In the data rows, 128 means zero.
A hidden rule labels the rows of this table. It goes by one to three of the table's principal directions, not those with the most spread.
[114 124 123 122 107 138 142 133 130 140 099 096 129 128 133 134 124 121 142 103 176 145 107 127 161 083 112 123 128 109 109 108 132 137 149 126 120 100 109 122 104 135 101 131 132 134 111 128 122 104 103 121 120] soap
[200 094 100 047 151 114 033 211 111 100 171 165 176 111 142 148 091 154 156 145 127 118 068 143 097 102 113 169 074 116 070 163 170 171 119 080 144 118 136 122 139 134 193 138 103 110 028 146 065 125 067 087 076] seed
[109 112 111 129 099 110 146 120 138 135 091 119 109 108 093 110 168 087 126 097 138 157 144 097 142 086 085 094 138 113 135 102 112 094 088 149 091 120 111 133 142 155 105 139 152 137 119 111 175 081 183 145 129] harp
[153 151 123 118 138 103 144 129 134 148 172 155 146 118 074 143 120 152 118 113 104 137 125 106 113 184 104 102 149 116 143 134 137 144 137 128 130 196 151 155 142 150 087 158 149 106 080 169 162 158 161 125 159] quill
[152 128 096 110 141 122 125 146 132 125 154 119 143 135 141 147 106 132 134 111 148 127 096 139 119 114 133 142 132 110 100 141 155 176 149 109 122 133 127 128 097 133 110 134 119 115 075 152 098 138 080 114 119] soap
[136 115 135 131 105 123 134 128 112 136 129 148 122 096 092 115 134 103 119 136 089 144 160 105 133 138 095 097 112 120 153 109 136 093 078 166 121 142 124 150 206 152 133 096 142 126 148 105 186 131 184 126 130] soap
[165 119 103 099 136 131 185 117 122 148 160 129 160 112 126 180 102 172 162 127 159 160 094 137 142 140 119 155 132 068 117 091 163 158 204 078 163 124 094 166 085 102 132 195 140 136 119 186 102 136 092 100 135] mint
[056 172 129 184 050 161 078 144 216 156 063 084 044 161 115 024 183 124 112 195 110 136 182 133 206 044 108 106 144 195 168 099 039 093 050 196 082 133 122 079 177 117 157 069 121 183 215 018 168 040 174 141 099] quill
[117 142 186 140 124 169 138 121 106 114 108 076 137 159 098 150 145 188 165 105 140 097 119 129 167 122 129 138 118 161 083 157 074 094 221 126 195 099 129 099 085 105 138 181 099 159 126 133 110 095 126 157 147] quill
[086 136 172 141 163 151 170 108 102 134 088 082 134 123 153 149 125 172 172 119 168 138 137 139 174 121 145 168 122 127 103 123 120 070 205 126 144 076 118 109 109 112 137 149 146 179 195 149 117 117 119 105 151] gate
[135 164 186 169 164 137 129 109 095 142 126 165 145 124 138 152 103 143 120 119 097 086 134 117 125 220 156 097 155 156 170 145 124 119 166 119 150 169 152 129 123 123 094 117 135 108 146 115 155 212 129 159 161] soap
[103 119 083 112 126 130 083 150 182 125 128 103 120 163 131 087 103 088 097 137 133 129 119 149 112 120 128 116 128 145 109 127 145 183 110 179 096 127 140 105 136 133 135 098 126 094 091 118 117 106 109 095 107] harp
[071 144 065 096 131 148 102 123 197 136 124 072 133 174 172 089 113 135 116 125 218 134 099 163 145 106 125 152 176 131 100 112 135 177 203 171 102 073 137 096 094 083 148 149 144 125 141 149 084 084 074 050 085] seed
[150 130 128 133 123 104 144 123 129 131 130 169 123 086 107 169 154 085 140 104 114 152 134 101 100 126 122 088 146 090 152 105 123 140 101 064 118 160 114 167 093 148 101 179 146 113 123 127 149 153 161 192 146] mint
[122 110 088 072 124 117 102 140 162 130 160 145 140 145 153 103 155 113 127 131 179 135 112 141 118 134 116 150 144 112 100 131 144 149 152 154 098 083 131 133 115 110 150 158 147 126 138 140 098 115 140 088 098] gate
[124 093 131 094 095 133 107 126 132 111 115 129 122 121 138 127 153 109 146 145 146 157 124 135 116 101 116 136 104 109 106 095 120 105 105 114 140 082 113 142 132 106 195 168 131 132 165 139 090 090 151 116 086] seed
[139 140 121 131 127 131 107 154 119 129 099 119 145 101 130 148 096 140 143 114 131 139 106 124 130 091 111 097 114 127 127 126 142 151 124 090 139 143 115 116 125 147 113 102 122 112 084 117 127 118 080 130 105] quill
[131 120 114 142 077 121 144 124 149 135 113 121 096 145 078 116 156 097 117 097 117 118 116 104 136 120 112 080 142 137 137 140 108 152 115 155 126 140 103 140 102 149 095 122 114 118 070 100 158 104 150 179 140] seed
[134 130 078 118 134 108 144 114 158 120 153 127 100 107 128 102 131 132 114 135 109 129 160 133 088 112 138 157 119 108 124 162 167 113 060 164 069 140 143 127 178 162 134 071 118 133 131 134 153 124 144 096 119] quill
[142 098 122 111 156 101 119 119 119 107 159 175 135 139 141 123 111 087 086 126 105 106 136 119 090 183 151 126 131 137 157 152 153 134 099 133 118 127 128 142 151 129 130 104 131 107 112 131 139 166 145 129 141] quill
[120 101 153 120 124 131 133 106 131 134 139 162 128 146 126 100 158 097 099 155 109 120 189 127 135 161 126 112 116 131 150 117 120 079 096 165 112 099 122 133 176 118 133 109 133 129 220 095 149 128 203 129 135] mint
[128 137 119 154 115 136 068 144 148 136 108 138 111 141 121 081 137 123 101 172 074 107 146 130 144 111 114 105 134 162 163 120 097 122 065 146 115 155 151 101 175 118 154 099 110 115 143 074 140 112 141 127 102] harp
[116 155 185 147 157 168 144 141 123 155 150 100 127 204 129 152 128 202 149 154 158 067 133 160 216 123 166 182 123 162 107 143 074 111 234 114 172 090 107 101 062 086 115 153 089 186 179 108 082 118 069 150 172] harp
[068 136 122 129 179 193 060 168 141 118 057 030 150 157 242 102 056 155 163 136 194 113 092 190 185 049 155 185 103 170 055 163 153 151 201 139 114 033 149 023 115 100 150 073 109 152 143 103 049 109 019 048 080] quill
[158 135 117 131 162 105 099 135 124 102 135 158 144 104 138 118 116 146 111 144 069 124 148 131 061 156 148 115 111 144 138 179 154 147 075 114 121 178 156 113 161 153 135 071 115 092 112 131 129 149 131 121 115] seed
[126 118 162 148 123 095 142 120 072 125 138 184 117 087 107 117 179 080 109 129 089 146 174 083 124 145 102 109 135 136 180 126 094 077 055 129 120 142 150 162 189 145 105 125 161 146 172 118 171 160 224 171 160] harp
[147 138 138 118 172 125 130 128 120 133 179 151 149 154 141 147 108 159 120 137 123 093 119 145 116 194 162 157 137 133 123 159 143 151 180 124 145 137 148 133 106 112 121 141 119 118 127 156 103 179 104 117 152] gate
[127 166 159 169 100 151 150 110 128 153 116 113 103 126 110 139 139 167 146 139 113 118 133 126 163 139 132 120 145 132 146 109 099 105 148 134 149 153 126 137 122 117 130 138 119 146 166 116 144 137 128 146 135] harp
[154 170 169 164 145 151 094 124 126 130 144 149 132 165 118 133 075 189 101 163 073 069 125 137 127 205 162 111 138 190 174 146 100 150 150 114 188 192 145 116 130 096 145 098 094 107 116 115 120 166 081 143 133] mint
[127 143 116 143 117 147 137 119 147 122 096 075 120 123 120 130 115 168 150 133 128 152 129 141 137 101 126 125 124 130 110 106 120 129 147 132 145 138 108 114 122 118 164 123 121 137 137 137 118 077 099 103 098] soap
[146 089 076 099 120 105 137 114 141 105 165 155 111 116 120 115 160 089 121 136 110 133 139 124 082 121 119 151 122 108 126 136 141 123 082 134 110 109 123 154 141 124 169 153 126 132 124 134 127 114 170 135 120] mint
[062 107 091 120 128 127 129 123 162 116 035 078 116 101 151 056 146 112 135 105 171 168 154 129 121 054 094 129 097 153 089 142 136 083 089 189 060 069 125 063 150 161 124 067 155 151 128 098 157 029 160 094 099] soap
[150 138 163 124 147 135 126 117 123 112 160 143 133 166 148 136 126 178 122 141 123 082 128 150 106 189 180 165 119 158 112 171 117 128 167 128 157 129 135 119 091 106 145 124 097 130 139 141 094 148 107 136 135] soap
[133 119 126 122 141 119 156 130 119 136 155 122 136 162 094 143 111 147 115 110 133 106 105 120 156 165 130 133 140 139 133 143 126 148 192 145 160 125 106 142 105 121 107 145 125 135 078 148 140 127 108 128 167] gate
[121 104 076 091 153 117 121 134 159 120 162 112 138 165 131 106 126 098 109 114 162 129 128 140 125 123 120 147 143 125 096 138 140 162 152 163 095 096 130 119 116 118 122 144 138 126 105 146 103 106 129 096 125] soap
[100 115 114 133 119 134 143 126 141 141 092 104 106 100 146 131 119 104 136 138 131 157 150 135 153 087 132 120 114 096 139 100 157 110 105 143 103 090 094 134 165 143 143 086 134 138 190 105 151 112 123 100 112] seed
[100 123 150 164 176 125 177 079 107 122 098 099 120 170 112 131 107 147 110 085 126 077 115 115 141 171 151 151 149 169 137 152 105 083 177 143 140 125 137 101 083 118 097 157 124 143 071 153 150 126 122 149 191] harp
[136 152 132 132 117 127 129 137 129 134 148 136 130 122 107 123 145 155 133 135 114 123 136 125 121 141 122 120 128 136 127 146 124 130 133 145 134 155 137 132 140 140 122 113 125 128 129 122 145 132 137 133 132] soap
[126 113 128 115 148 114 106 130 136 122 130 154 147 120 132 125 125 074 114 117 116 147 150 119 100 161 117 083 134 128 134 120 144 132 106 131 102 137 134 131 151 139 114 129 157 098 140 123 140 150 176 130 125] mint
[114 141 147 158 134 128 170 109 116 143 106 110 113 116 108 126 129 153 135 125 123 141 144 108 177 128 119 143 145 132 156 103 104 076 139 138 127 139 117 131 147 125 122 140 151 175 148 131 174 118 152 124 160] mint
[097 138 107 151 090 120 195 077 168 159 128 105 084 178 103 110 156 088 096 085 175 120 117 104 171 122 127 119 203 106 161 106 105 137 139 153 084 133 119 145 075 125 047 166 142 142 103 137 157 132 154 157 173] quill
[146 125 115 119 143 122 122 132 118 127 151 147 131 124 138 135 133 131 128 134 127 114 131 132 126 136 133 141 136 122 132 138 132 135 137 126 129 115 126 139 129 117 144 125 123 132 144 126 114 139 114 122 119] harp
[144 131 149 136 159 141 149 121 109 128 138 129 142 128 145 142 107 178 141 150 106 109 139 148 126 150 156 163 096 131 116 151 147 108 147 120 146 130 130 115 132 126 135 105 107 138 151 132 120 146 108 117 143] soap
[148 171 141 149 106 149 145 135 126 149 139 104 127 127 132 179 117 157 159 124 152 133 106 138 158 089 141 125 146 088 124 098 128 155 156 071 143 159 114 144 087 127 101 147 111 130 136 137 103 154 066 143 123] soap
[121 167 151 183 126 118 196 091 090 166 094 113 118 080 078 161 140 176 151 105 100 156 151 089 176 137 089 083 160 111 176 097 107 063 137 117 143 172 122 154 162 145 087 146 158 151 165 152 183 132 166 133 153] seed
[140 115 116 116 078 111 099 115 146 121 129 170 090 091 120 079 177 115 103 172 080 145 194 122 091 132 106 107 101 132 154 117 120 064 004 184 093 127 130 145 231 140 194 065 124 124 216 093 157 089 208 106 062] harp
[099 139 142 150 096 124 102 134 123 117 064 113 102 097 101 106 138 077 127 080 135 144 132 081 145 103 094 066 157 158 154 122 095 111 098 158 110 133 122 124 159 155 120 097 158 138 097 088 187 106 162 158 116] mint
[138 131 141 097 152 138 111 162 123 133 137 132 158 113 162 151 117 160 163 146 157 143 126 155 131 113 142 151 097 103 090 136 157 145 163 101 131 102 121 122 118 131 140 116 127 132 167 134 087 136 091 099 111] gate
[144 105 087 096 119 122 100 149 158 097 160 124 136 173 130 119 143 140 122 139 135 112 097 155 085 091 128 156 095 157 078 162 110 173 125 090 152 115 126 105 062 109 144 170 086 116 056 143 055 072 097 153 109] quill
[135 137 130 154 138 108 135 126 134 124 146 154 106 151 097 123 141 113 105 120 083 085 131 112 105 171 158 110 148 156 157 179 117 156 122 140 130 167 130 135 104 146 101 107 111 116 083 106 156 159 137 185 175] gate
[130 132 117 132 143 127 140 116 125 130 139 130 126 120 122 121 114 138 119 131 110 118 139 123 129 164 134 130 143 129 148 141 145 126 144 165 129 132 129 137 162 126 143 100 134 131 140 128 158 145 132 102 135] quill
[137 166 199 151 098 150 094 148 133 155 121 150 143 167 109 155 134 154 125 136 119 095 102 133 143 163 143 076 131 150 137 117 084 160 163 083 177 175 138 122 062 120 086 164 102 085 116 106 109 155 105 190 142] gate
Here are more rows. What is the label of each one?
[117 108 112 092 123 122 106 160 140 124 127 120 150 127 129 122 133 082 129 110 167 161 128 128 129 085 100 107 115 111 097 117 141 154 120 128 103 102 120 122 131 147 103 127 146 116 113 124 117 105 137 118 114] -> mint
[165 150 123 138 158 131 091 146 140 115 148 142 138 132 141 142 072 169 113 146 070 090 121 148 093 184 171 114 117 161 139 179 156 177 137 122 153 173 133 114 136 132 145 068 091 091 097 118 126 163 073 119 114] -> quill
[106 142 069 126 086 130 133 129 181 156 102 079 099 118 109 117 125 119 126 121 153 167 125 128 164 065 099 093 159 084 138 086 142 157 114 156 093 124 105 138 150 141 124 110 135 120 138 127 145 083 107 081 089] -> seed
[104 110 089 122 111 142 133 137 141 131 078 081 114 094 155 116 127 106 158 126 158 164 128 142 144 040 113 139 104 090 096 106 163 119 104 146 088 079 106 112 147 148 148 092 131 141 149 106 129 086 106 091 091] -> harp
[150 126 131 120 166 123 106 134 123 113 160 153 148 141 147 129 108 130 110 134 106 102 131 137 101 174 152 140 127 146 126 162 141 148 135 125 130 140 149 119 131 122 128 117 119 111 117 132 117 166 123 124 134] -> mint
[115 125 129 130 131 128 152 103 134 138 141 135 118 141 125 121 122 113 111 118 132 111 123 124 124 169 139 140 145 125 140 131 136 126 141 156 118 126 144 138 122 125 111 141 136 124 120 140 147 159 146 129 157] -> harp
[143 131 132 116 161 125 103 134 136 114 163 145 148 158 148 132 098 126 103 128 120 102 122 144 098 185 162 131 132 149 122 160 142 170 152 129 135 142 147 120 113 119 120 118 118 098 109 142 105 167 109 122 133] -> mint
[130 202 151 212 090 151 145 145 100 154 080 078 091 102 099 180 129 175 185 093 122 107 080 105 192 055 117 099 161 142 143 128 081 133 159 071 164 180 113 125 072 146 084 140 101 161 069 097 143 135 053 203 140] -> harp
[112 134 095 113 100 155 094 181 172 145 116 078 133 178 128 115 143 159 154 140 170 116 074 159 178 041 116 142 120 133 076 146 112 193 187 114 143 091 113 087 056 115 119 155 090 134 078 104 072 068 058 127 112] -> seed
[134 125 135 125 123 132 093 131 132 124 124 146 134 130 120 105 111 125 107 136 095 109 130 125 107 160 119 108 113 155 135 141 133 120 097 154 128 146 152 114 166 135 138 104 120 101 105 112 147 136 148 122 116] -> mint
[081 139 174 168 142 138 096 126 132 148 094 120 108 194 106 068 139 161 098 166 093 081 154 113 222 168 118 122 158 219 184 130 057 049 150 192 141 118 125 090 181 089 155 116 138 179 173 077 170 096 171 113 153] -> seed
[126 075 125 110 126 083 147 112 111 116 130 188 111 106 121 101 160 047 094 109 115 131 160 091 098 139 116 121 114 122 159 142 145 078 034 150 073 107 120 150 173 166 103 098 152 134 118 107 182 138 214 158 155] -> quill
[128 126 071 122 153 097 128 113 156 130 142 142 130 134 111 119 139 103 109 098 122 126 111 104 116 143 103 110 188 125 152 137 127 147 134 117 099 148 145 133 110 122 104 191 153 116 072 151 144 134 161 132 143] -> quill
[123 144 116 142 147 126 165 094 141 161 134 139 108 128 120 143 113 172 124 122 105 082 119 123 151 199 150 130 161 123 168 159 154 110 185 163 134 119 120 144 132 122 127 126 120 132 142 132 172 165 124 109 154] -> seed
[151 066 100 055 165 109 051 196 146 071 155 136 182 168 122 111 165 130 136 141 108 114 120 167 048 110 125 142 042 168 017 203 132 164 137 124 149 088 131 077 084 138 174 155 088 088 060 127 056 046 132 136 103] -> harp
[102 097 100 102 134 129 156 092 134 122 121 114 123 131 140 114 131 104 124 105 170 130 126 121 138 141 121 149 153 111 128 118 144 105 168 173 114 063 113 138 135 105 156 148 152 147 148 143 142 112 147 091 125] -> quill
[131 084 112 080 162 118 113 144 129 098 164 147 157 127 145 111 132 138 133 191 108 154 160 161 077 128 137 175 063 122 095 133 162 113 101 127 137 101 125 125 171 118 204 117 130 130 177 147 091 098 144 081 115] -> gate
[110 183 187 179 162 158 155 088 101 136 083 104 128 103 163 178 088 179 158 112 134 114 130 135 131 163 175 125 147 127 144 121 129 098 180 089 153 149 143 119 100 120 120 125 129 130 181 146 126 181 082 133 138] -> gate
[118 147 128 149 104 147 137 140 139 141 105 086 115 137 143 148 110 144 144 130 151 134 103 146 156 080 145 130 122 114 116 107 133 152 143 109 135 129 103 121 094 131 117 113 108 130 123 121 111 116 061 127 116] -> harp
[132 136 157 130 140 112 098 156 103 140 125 169 139 096 114 136 109 110 119 116 097 121 128 105 120 187 123 082 127 143 154 147 145 138 123 153 129 153 141 143 170 162 109 086 148 100 111 110 175 179 145 134 140] -> gate
[101 143 105 151 119 128 117 123 152 145 068 111 104 077 134 110 124 116 135 137 103 163 157 119 142 092 108 083 138 110 161 109 148 104 073 143 087 134 126 120 194 153 139 077 147 125 179 098 171 116 151 096 096] -> seed
[101 128 152 174 110 136 152 114 120 130 065 093 108 125 103 127 138 079 131 078 130 142 129 099 155 089 103 089 137 148 130 106 086 105 108 119 114 140 126 109 099 149 065 151 141 138 086 106 162 110 164 193 160] -> soap
[098 144 165 134 118 160 130 111 154 151 087 114 125 144 164 109 113 174 128 156 150 118 140 151 160 133 153 142 110 134 133 119 134 090 140 139 121 105 123 095 133 118 131 094 118 138 192 107 133 119 116 097 119] -> quill
[110 131 132 142 114 153 117 095 152 138 120 118 115 165 146 097 096 121 088 151 121 105 134 144 134 171 144 121 142 144 155 102 131 123 119 175 124 130 144 118 156 099 146 102 120 104 160 121 130 142 124 093 110] -> soap
[106 107 107 128 115 107 207 083 121 133 130 121 096 120 110 119 139 116 111 107 144 128 140 106 137 127 133 156 138 097 157 130 153 085 113 173 103 102 104 157 154 147 113 101 138 158 130 144 185 122 150 114 164] -> seed
[119 156 131 171 141 131 191 045 113 119 131 124 100 111 128 131 119 113 105 087 128 108 162 097 120 179 142 127 195 131 184 122 116 083 133 154 112 148 143 148 148 113 111 124 149 150 160 141 184 174 161 142 153] -> mint
